In the rows, 128 means zero.
Each path below is one point turned by a fixed rotation once a step. After each direction that follows a path, write how fast that rotation turns it, in degrees each step (0 if it stays still).
Each turn is a multiple of 5 degrees from 10 to 175, or 0.
Each row of a path follows its step; steps can be skipped.
Rotation 1:
step 2: [131 132 136 125 125 135 129 119 126 122 139 126 137 131 117 133 129 132
 126 129 121 129 124 128 126 133 124 134 129 129 127 130 117 130 121 127
 121 131 122 130 130 136 124 128 129 116 132 122 121 142 124 127 133 113
 119 133 127 124 128 137 127 133 126 125 128 120 130 128 132 127 128 132]
step 8: [121 136 132 128 133 131 133 126 134 119 143 128 130 130 126 132 133 120
 123 127 121 128 119 130 129 131 133 128 127 132 128 129 124 119 128 127
 128 127 126 129 131 119 132 136 118 129 115 128 125 134 124 126 130 127
 128 130 131 119 138 132 130 127 131 127 130 124 125 139 125 124 117 113]
step 11: [123 133 126 131 134 122 136 131 131 129 142 126 123 139 124 129 123 133
 130 127 128 125 126 127 136 132 127 137 127 129 127 129 120 118 117 127
 122 119 122 124 129 134 134 130 125 126 133 122 121 131 131 143 135 131
 125 125 124 138 134 133 127 136 135 127 135 121 127 127 130 132 128 130]
step 12: [115 129 128 122 129 125 130 123 124 122 136 125 126 121 120 137 127 117
 131 122 131 129 130 130 135 130 126 129 127 125 124 130 130 123 122 122
 118 121 124 136 122 131 123 135 133 122 122 133 125 122 127 132 136 125
 127 129 113 133 127 131 125 132 133 120 135 140 121 132 123 130 133 129]
step 13: [136 126 141 118 126 125 125 120 120 128 130 128 136 129 133 131 126 122
 134 127 125 130 117 132 133 131 125 125 121 131 132 136 134 127 132 125
 128 136 119 128 129 124 124 134 137 127 121 122 126 121 126 131 137 124
 125 126 125 126 130 134 119 127 133 115 126 130 124 133 115 122 123 131]
step 17: [126 127 124 127 136 131 125 123 133 127 132 130 126 128 127 136 119 124
 132 133 125 125 116 133 143 131 128 128 124 127 127 137 128 126 120 139
 131 123 124 131 132 131 126 144 126 112 132 128 129 135 129 123 130 125
 127 130 133 124 128 136 130 130 125 126 132 119 128 130 125 123 136 120]
step 19: [128 129 128 120 133 122 132 126 126 122 131 119 129 123 131 122 124 121
 122 123 124 126 126 138 131 123 127 136 129 126 139 121 119 128 129 132
 129 139 125 124 133 139 136 120 126 128 123 121 122 125 118 136 132 128
 123 131 121 126 126 137 119 127 131 138 122 126 125 132 125 124 121 127]
step 20: [120 134 128 128 140 129 131 126 121 133 128 127 128 129 132 140 131 127
 119 120 135 115 125 130 139 127 124 133 123 132 125 125 118 122 122 127
 128 132 122 117 124 135 128 136 118 130 123 130 122 129 116 127 125 122
 127 127 133 134 129 132 125 136 131 134 127 129 135 130 119 129 126 130]
[130 128 128 131 129 127 129 127 128 128 128 128 130 130 130 125 128 127
 128 128 126 128 127 129 127 128 128 129 128 127 126 131 125 128 129 128
 126 127 128 128 128 128 127 127 129 132 128 126 127 130 129 130 129 130
 130 129 128 126 128 128 127 127 127 126 128 129 127 129 129 127 127 127] => 135
[128 129 126 130 127 130 128 128 127 128 128 128 128 128 128 128 128 129
 127 131 128 130 130 126 127 129 126 129 129 127 126 129 129 126 128 131
 125 128 127 127 126 127 128 129 129 125 129 127 127 127 128 126 131 129
 129 128 127 128 127 128 128 129 129 128 129 127 126 129 128 127 130 127] => 70
Rotation 2:
step 1: [125 124 130 130 131 134 135 132 128 135 123 126 135 124 119 129 134 124
 136 126 137 129 132 125 121 125 130 133 121 124 130 133 119 123 128 127
 125 122 131 129 124 117 126 126 124 124 136 133 133 142 129 126 132 129
 122 136 128 136 127 128 130 132 122 133 130 116 134 141 131 126 124 127]
step 6: [122 124 134 132 116 122 128 135 131 129 131 133 121 116 125 129 126 135
 130 123 126 137 130 125 128 125 135 133 136 127 126 123 135 138 134 128
 135 138 124 126 129 121 133 120 124 135 122 124 134 122 129 131 129 139
 129 126 129 134 124 131 125 124 124 126 126 120 136 127 134 125 136 127]
step 8: [133 121 135 128 134 128 134 125 126 120 123 135 128 127 126 127 136 115
 121 132 132 132 130 137 131 135 118 130 124 128 131 124 129 129 130 115
 131 138 126 126 123 126 130 128 119 127 118 125 143 133 133 132 132 123
 120 125 130 129 134 130 123 125 125 130 134 123 133 132 126 132 130 124]
step 9: [116 132 131 121 122 135 125 132 128 129 129 124 131 131 116 118 126 131
 128 125 132 128 117 137 133 132 131 126 132 124 127 122 129 129 128 130
 121 121 125 135 123 124 136 127 124 127 123 120 130 128 131 125 135 135
 134 122 128 130 127 124 133 126 125 124 118 131 131 120 111 125 121 129]
step 11: [114 125 137 133 128 136 127 128 133 126 126 122 133 128 136 132 124 130
 135 124 133 125 123 129 129 125 119 128 122 134 135 119 125 122 123 133
 129 129 120 127 122 129 131 131 136 131 133 129 133 136 125 136 130 119
 125 127 134 126 129 129 138 129 112 126 124 121 126 127 128 131 132 120]
step 12: [126 122 131 134 133 135 135 130 132 131 124 130 134 120 126 124 141 138
 124 118 129 124 133 125 127 129 134 118 128 130 123 137 125 134 130 133
 126 125 125 130 132 128 135 127 119 132 122 118 135 132 123 138 131 134
 124 128 125 134 129 138 123 130 137 122 126 128 131 133 130 134 122 127]
step 19: [125 128 130 127 117 130 125 138 122 122 130 126 127 123 130 124 139 123
 128 131 121 129 134 131 133 124 126 121 135 132 140 133 131 136 127 124
 130 128 130 130 133 123 133 124 114 132 135 126 141 129 131 134 131 128
 138 120 124 132 129 120 125 127 130 134 123 122 129 127 125 120 126 121]
step 21: [117 127 127 132 138 140 130 132 133 126 121 132 130 116 126 125 136 125
 129 120 139 126 136 131 129 128 119 125 126 124 119 120 120 136 131 122
 118 131 122 122 126 118 130 131 130 131 132 128 135 127 132 137 125 125
 128 127 122 132 127 125 123 127 126 124 133 133 132 125 130 130 130 131]
[128 128 129 128 126 127 126 126 126 127 125 127 129 129 130 127 129 129
 129 128 129 127 129 130 128 128 126 129 127 129 130 129 128 130 126 127
 127 129 129 126 124 128 129 129 129 127 127 129 127 130 126 129 126 128
 129 127 127 127 126 128 127 127 128 127 127 129 128 131 130 129 127 127] => 100
[129 128 129 128 128 128 129 127 130 129 128 128 126 129 128 130 130 124
 128 127 128 125 127 127 126 128 126 129 127 128 127 126 125 126 129 129
 127 130 127 128 128 129 125 127 128 127 128 129 127 131 129 129 127 126
 129 129 129 129 126 127 129 127 126 129 129 129 128 129 129 127 127 128] => 110
[128 127 128 127 127 127 129 127 127 127 129 128 128 127 127 128 129 129
 127 126 129 126 129 127 127 129 129 126 128 126 128 127 128 128 128 126
 127 128 129 127 127 129 126 128 127 124 130 129 129 128 128 128 126 126
 129 127 129 127 129 127 127 130 128 127 129 128 125 125 128 128 130 126] => 130
[128 128 129 128 127 127 132 130 128 129 126 126 124 127 129 128 126 130
 127 130 128 130 128 127 127 129 128 130 128 128 128 128 128 130 127 127
 127 128 128 129 128 129 127 128 128 128 130 128 129 127 129 128 129 130
 129 126 129 127 127 128 131 129 129 130 127 131 126 130 128 129 127 128] => 110
Rotation 3:
step 1: [129 119 130 135 119 125 122 127 119 135 131 120 131 130 137 124 129 128
 131 130 127 117 126 130 131 124 122 130 124 135 130 126 124 133 124 128
 128 128 117 128 120 125 119 117 123 118 125 120 129 126 124 121 122 128
 115 125 130 127 129 136 129 121 128 128 126 131 129 130 126 134 126 131]
step 8: [125 129 123 135 132 137 126 133 128 132 133 133 125 130 137 122 130 129
 122 128 123 127 123 128 128 132 128 125 129 129 133 132 124 142 136 125
 127 133 126 129 121 121 118 122 134 129 129 130 131 119 131 124 130 134
 124 128 132 131 124 137 139 122 130 128 133 127 140 128 120 120 135 122]
step 9: [129 131 130 125 131 131 130 131 131 133 124 137 125 132 131 138 127 128
 125 133 132 132 126 126 134 133 119 134 126 140 140 130 132 130 128 126
 129 124 129 132 128 125 123 128 122 126 134 130 135 114 130 124 126 129
 137 133 130 122 122 127 129 124 130 131 130 133 114 137 132 132 136 136]
step 11: [125 131 130 135 130 130 116 126 127 133 121 134 128 131 133 131 134 128
 129 129 119 133 120 130 139 129 117 122 116 129 130 130 134 132 126 129
 127 123 134 131 127 125 133 129 123 130 123 127 123 118 128 129 125 132
 132 127 128 122 133 124 136 127 132 127 129 144 131 135 123 134 129 123]
step 15: [129 130 128 128 131 130 130 131 127 132 135 131 140 129 136 129 132 122
 119 135 135 129 124 119 127 127 125 118 129 134 132 132 135 127 133 128
 134 119 122 130 122 126 122 124 128 134 124 124 129 121 128 122 127 132
 128 130 130 134 127 132 131 126 130 132 139 126 120 125 139 130 141 137]
step 16: [133 130 125 131 125 127 129 125 126 133 130 122 125 126 128 127 127 122
 126 122 121 128 126 123 131 135 120 137 121 130 121 132 127 126 120 124
 133 123 122 123 128 128 124 126 125 124 130 125 117 124 124 123 129 121
 122 116 131 121 121 134 135 123 132 132 125 138 120 140 129 134 137 128]
step 17: [131 128 133 133 125 132 126 136 125 133 125 134 133 118 141 127 135 122
 128 135 121 124 123 132 127 136 130 118 123 130 131 124 128 131 126 136
 138 118 134 131 127 128 136 131 131 130 122 129 121 123 119 126 124 130
 130 125 130 135 131 127 133 120 126 125 133 126 132 132 130 130 136 119]
step 18: [135 124 119 133 122 130 126 133 122 126 139 125 132 140 128 125 118 132
 128 135 121 132 126 131 133 125 122 121 119 134 136 133 129 132 123 129
 135 120 120 131 124 128 127 132 124 125 130 130 127 129 125 127 127 128
 124 133 134 125 124 131 127 130 137 126 127 129 122 139 118 131 132 131]
[131 127 127 127 128 129 130 128 129 127 128 127 126 128 129 130 127 126
 127 128 127 130 129 130 130 127 129 129 128 127 126 128 128 127 125 128
 129 129 128 127 130 126 129 127 127 125 128 129 128 127 129 129 129 129
 130 126 129 126 129 127 128 128 132 127 128 128 126 129 127 128 127 130] => 160
[128 126 126 129 129 128 127 129 128 126 128 128 127 127 128 127 128 126
 129 129 126 127 129 128 128 126 128 126 127 128 126 130 128 129 126 128
 126 128 128 129 127 128 129 127 127 129 127 129 130 128 126 130 126 127
 128 130 124 126 128 127 126 130 127 128 127 127 130 127 127 128 130 130] => 55
[125 129 129 126 127 129 131 129 127 129 128 131 128 127 127 130 128 128
 130 130 127 125 129 127 131 128 128 129 129 127 127 127 126 129 126 131
 129 127 127 128 128 127 127 127 127 130 129 129 128 126 128 127 129 128
 128 127 127 127 129 127 128 129 126 127 127 129 127 129 129 129 127 127] => 145
Rotation 4:
step 4: [126 128 125 123 130 116 131 128 132 129 126 116 134 121 125 131 130 125
 122 126 133 121 122 127 121 132 124 127 130 133 117 123 128 118 139 124
 128 125 140 136 119 130 136 125 124 121 133 131 128 129 138 134 137 129
 126 126 130 128 124 122 131 130 128 117 125 136 117 135 126 130 136 131]
step 6: [120 130 130 125 129 121 123 125 127 123 132 135 131 129 126 129 124 127
 126 121 117 125 120 125 124 128 137 135 129 135 121 140 129 127 134 120
 133 130 136 124 123 131 136 136 124 127 126 120 129 125 134 133 140 125
 121 124 124 130 132 133 129 120 125 124 117 142 118 133 122 128 134 126]
step 13: [118 134 125 122 118 107 139 131 126 129 128 130 135 129 124 126 141 129
 135 130 124 127 127 122 129 123 124 135 130 130 120 126 123 129 130 128
 133 128 127 134 132 132 120 131 127 129 126 128 121 127 131 128 139 132
 127 128 122 127 123 132 125 120 134 120 138 129 122 125 127 134 140 125]
step 14: [126 132 116 122 134 121 122 131 132 126 134 133 132 128 127 127 135 134
 121 137 125 130 126 121 130 130 118 135 129 130 124 136 124 117 133 118
 133 130 134 115 131 125 130 130 133 122 124 120 124 134 123 121 128 132
 131 120 133 128 129 128 126 122 124 123 122 132 129 118 134 120 139 125]
step 15: [125 134 122 121 121 119 130 126 131 129 125 114 135 136 134 128 125 138
 126 119 119 131 125 129 124 123 121 121 130 129 129 128 124 127 127 118
 132 126 130 121 139 130 124 125 132 128 127 125 124 130 133 129 139 132
 131 129 128 135 139 125 130 123 138 119 127 134 119 132 123 133 132 118]
step 16: [126 140 117 122 127 123 139 132 126 130 124 128 140 120 120 119 136 131
 128 139 124 126 126 116 129 135 124 133 132 117 131 130 121 131 131 122
 128 123 136 126 132 128 130 123 121 127 128 124 128 131 132 131 131 116
 120 130 131 126 129 118 125 127 123 123 130 130 124 125 132 127 133 120]
step 18: [129 126 122 121 133 123 137 130 133 134 131 131 127 130 124 122 127 136
 127 132 122 132 126 119 135 124 133 136 129 134 135 134 133 125 135 114
 128 124 131 124 133 123 129 122 121 121 130 124 121 135 134 128 142 122
 132 130 132 128 142 130 133 132 131 136 129 128 119 130 123 129 126 116]
step 20: [122 129 126 118 130 127 127 140 124 130 129 134 134 122 120 130 135 131
 127 122 135 121 122 123 136 130 127 136 125 133 136 122 124 126 145 122
 127 132 133 124 137 128 133 120 130 135 131 128 128 138 130 127 137 135
 131 128 134 134 130 133 128 129 133 130 133 137 130 119 132 128 126 120]
[128 130 129 126 126 127 130 128 128 126 127 128 128 128 128 127 127 127
 129 128 128 128 130 127 128 128 130 130 128 126 127 129 129 131 127 128
 129 129 128 128 127 126 127 128 127 130 128 130 127 129 131 126 130 130
 127 128 130 128 130 130 129 128 129 130 128 129 130 130 129 128 129 127] => 145
[129 128 127 126 126 127 126 128 129 126 128 128 128 130 128 128 130 126
 129 126 130 129 126 129 126 127 128 126 127 128 130 127 125 128 127 127
 127 127 128 129 130 130 127 128 128 129 128 127 126 127 129 127 128 129
 126 127 125 128 127 129 129 129 130 128 130 125 128 130 126 130 128 129] => 170
[127 127 126 126 128 127 128 128 129 129 127 125 129 129 126 126 130 128
 128 129 126 130 130 128 128 129 126 127 129 128 130 126 126 127 128 129
 127 125 128 125 126 126 128 129 129 126 128 130 129 124 131 127 128 127
 127 128 129 127 129 129 126 128 129 128 127 128 129 128 128 128 127 127] => 25
[125 126 129 129 125 126 125 130 127 125 130 129 127 129 129 128 129 128
 129 128 128 128 127 130 129 128 128 129 128 128 127 128 127 128 128 127
 129 128 127 125 129 129 129 128 128 130 128 131 129 128 129 127 127 128
 129 127 128 127 131 128 127 128 128 128 130 128 126 126 129 127 129 127] => 55
